[ 0.00 -7.54  1.18  2.96  5.49 -8.60] = Q
[ 2.36 -5.21  0.61  4.25 -0.35 -2.74] = P
[ 5.44 -3.84  1.35  4.69  0.92 -2.94] = T
present: [-7.54  1.18  2.96  5.49 -8.60] | yes
present: [4.69 0.92] | yes

[-5.14 -2.62 -2.55  2.60 -4.72  4.25 -5.03 -0.94 -1.04] : S
[ 5.29  2.57  1.08 -1.79  5.58 -4.81  4.35  2.24 -0.54] : Z
[ 1.48  9.36  1.66  5.00  3.67 -0.02  6.08  5.49  3.46] : C
[ 1.79  3.04  6.11 -2.87  0.14  0.13  5.32 -2.79  6.14] : L
[-3.59 -2.55 -4.69  3.36 -2.22  2.13 -5.14  1.60 -3.84] : W
[ 4.64  7.05 -1.70  4.04  7.61 -4.28  5.18  8.20 -1.87] : H
present: [-4.81  5.58 -1.79] | no
present: [8.20 5.18] | no
present: [ 7.05 -1.69  4.04  7.61 -4.28] | no

[ 6.80 -3.00  1.58  5.74  3.09 -3.03  3.81 -4.17  1.60 -5.27  2.85  4.37
  1.95  7.18  1.97  6.03  5.30 -2.04 -3.66  3.58 -0.76 -2.28 -2.28 -4.51
 -1.52  1.89 -4.29  1.28  4.19 -1.34  0.67  4.78  3.21  3.87] -> B
[ 8.47 -5.70 -6.89  4.56 -2.15  5.43  5.59  2.08  5.23  1.66  6.53  6.60
 -2.10 -7.31  6.25  6.73  2.09  5.84  3.50 -1.71  6.37  4.78 -6.10  3.26
  2.32 -0.78 -4.77 -4.16  2.91  3.94  3.71  3.79 -1.34 -7.54] -> G
[ 1.51 -0.86 -2.27  4.92  2.54  0.51  5.87  1.29 -5.80  1.03 -5.28  4.89
  2.27 -1.95  5.28  2.39 -3.14  2.94  1.93 -4.13 -4.63 -1.61 -2.44 -0.41
  3.23  5.35 -1.01 -2.63 -5.03 -5.30 -5.20  5.74  4.86 -2.02] -> E
[-1.07 -3.47 -5.76 -4.54 -4.15  4.05 -2.91  2.63  5.85  3.64  4.92 -2.78
 -3.04 -6.97 -2.06 -3.39  1.83  3.29  1.72  1.28  6.88  4.28 -3.71  3.49
  0.88 -3.47 -2.17 -0.88  4.61  6.46  6.64 -3.74 -4.14 -6.73] -> R
[-1.07 -3.47 -5.76 -4.54 -4.15  4.05 -2.91  2.63  5.85  3.64  4.92  2.28
 -3.04 -6.97 -2.06 -3.39  1.83  3.29  1.72  1.28  6.88  4.28 -3.71  3.49
  0.88 -3.47 -2.17 -0.88  4.61  6.46  6.64 -3.74 -4.14 -6.73] -> N
present: [5.74 3.09] | yes
present: [-3.04 -6.97] | yes
present: [-4.63 -4.13  1.93  2.94] | no
present: [6.46 4.61] | no

[7.55 2.95 9.06 2.40 6.77]  X
[-1.40  2.70 -0.87  3.85  2.57]  U
[-6.57 -1.28  2.28 -0.43  4.02]  M
present: [7.54 2.95 9.06 2.40] | no
present: [7.55 2.95 9.06 2.40] | yes

[-3.60  0.52  1.68  0.31 -3.60  3.36  2.62 -5.68  6.64  2.16] : V
[ 2.48 -1.91 -3.26 -0.13  5.84 -4.43 -2.95  7.15 -6.67 -1.00] : J
[ 1.70  4.97 -4.28  2.62  7.16 -2.09  0.26  8.94 -4.73  4.28] : F
[-0.50  4.73 -3.72  3.30  4.45  3.16  1.15  3.43 -0.57  4.32] : K
[-2.67 -9.21 -4.43  2.67 -7.46 -3.57 -6.12 -3.15 -3.73 -5.44] : Y
present: [-5.44 -3.73] | no
present: [-7.45 -3.57] | no
present: [ 8.94 -4.73] | yes
present: [-0.13  5.84 -4.43] | yes
present: [-3.15 -3.72 -5.44] | no
present: [ 4.73 -3.72] | yes

